In the rows, 128 means zero.
Rotation paths and how fast each direction turns (degrees per step)
Each turn is a multiple of 5 degrees from 10 to 175, or 0.
Each row of a path follows its step; steps can be skipped.
path 1
step 0: [120 126 136 121 123 122 125 127 127 123 112 127 125 119 131 126 130 129
 129 129 123 123 133 126 138 124 130 137 122 135 116 127 128 132 122 119
 131 134 132 134 130 136 121 123 136 128 125 124 122 129 125 133 136 133
 130 121 126 123 127 124 136 129 132 125 143 127 128 134 121]
step 1: [129 125 120 127 122 126 129 130 111 128 130 132 131 116 124 131 127 122
 128 124 131 127 129 127 129 123 124 128 134 123 124 135 132 135 140 119
 133 135 132 118 143 132 115 129 129 129 124 116 131 130 125 135 133 128
 129 124 130 127 128 133 135 133 125 129 132 121 129 128 132]
step 2: [122 137 130 127 127 124 123 124 114 135 130 126 127 136 125 124 128 123
 127 129 121 133 142 129 129 143 127 124 140 122 130 128 128 116 133 122
 124 131 119 128 138 131 128 131 124 130 116 120 131 138 131 126 125 128
 123 123 127 121 128 131 124 129 127 132 129 133 136 131 133]
step 4: [121 123 136 129 130 131 120 131 129 119 140 136 135 118 123 138 132 125
 131 126 132 129 120 122 127 138 132 126 129 126 133 131 120 137 140 133
 134 132 125 122 126 132 130 133 132 124 135 130 123 133 125 130 127 136
 135 117 127 131 127 136 136 133 128 132 124 117 133 132 128]
step 5: [126 125 136 122 136 133 130 128 130 144 132 131 126 127 123 122 127 125
 120 126 130 130 135 124 128 130 127 132 133 127 131 128 122 117 126 125
 135 125 122 127 125 139 130 131 133 117 119 136 116 135 128 127 135 139
 138 116 130 120 136 132 129 133 129 129 126 131 127 130 128]
step 7: [129 128 134 125 132 122 120 135 117 129 127 129 125 125 129 133 137 123
 138 124 134 128 121 131 126 135 124 129 126 123 123 129 125 129 128 115
 133 131 131 129 130 122 121 123 124 131 124 120 127 129 127 133 133 129
 135 134 128 136 128 147 139 127 125 120 139 124 137 135 131]
step 11: [122 126 133 119 121 128 121 133 119 136 128 129 130 127 123 123 128 123
 125 134 126 128 139 122 131 129 125 129 117 127 124 125 126 127 133 126
 131 136 133 121 129 138 125 126 138 129 122 129 123 139 119 132 131 134
 125 122 134 120 128 124 131 123 134 147 123 123 132 131 128]
step 16: [132 123 127 114 138 127 121 121 130 124 132 132 123 123 130 133 128 126
 127 127 130 134 126 129 126 134 127 133 132 133 127 132 120 129 121 123
 136 130 121 132 125 136 136 124 133 132 121 135 124 135 116 126 128 130
 129 119 120 131 125 133 142 128 131 125 135 124 126 140 119]
step 17: [125 115 125 124 127 139 125 142 118 127 127 136 129 129 119 128 127 118
 127 139 135 131 126 132 131 131 119 135 128 130 125 131 121 132 124 124
 134 127 134 125 134 127 126 125 131 125 117 134 122 127 120 134 138 132
 134 123 128 125 134 130 128 126 124 133 134 130 136 130 126]
Directions:
[128 128 126 127 127 130 126 125 129 127 126 126 130 128 127 127 128 126
 128 126 129 129 129 129 130 128 126 127 129 127 128 129 128 130 126 127
 127 127 128 129 130 128 129 130 127 128 126 129 127 126 126 128 130 127
 128 129 128 129 125 128 130 128 128 128 131 128 128 130 131]
45
[127 129 127 129 128 127 126 128 129 127 131 129 128 127 128 128 129 128
 129 128 126 126 128 129 126 128 128 128 129 128 129 127 129 127 127 126
 130 128 128 130 129 131 130 127 129 129 128 128 127 127 128 125 129 129
 126 130 128 128 128 124 128 127 126 125 128 130 128 128 127]
110
[127 128 130 129 127 127 128 128 128 128 129 129 127 129 127 128 127 129
 125 128 128 132 128 128 128 128 129 129 128 126 130 129 130 127 128 131
 129 124 127 127 129 128 130 128 128 128 129 130 128 130 129 128 131 128
 129 128 129 131 128 129 130 129 128 126 128 127 130 130 126]
35
[129 129 128 129 131 128 128 127 129 129 128 127 128 130 128 130 130 125
 128 127 124 131 128 130 126 129 126 127 126 129 130 128 128 128 129 128
 128 130 127 127 127 128 127 129 129 125 126 127 128 130 126 128 128 126
 129 128 129 127 130 128 128 127 127 127 128 127 126 130 127]
125
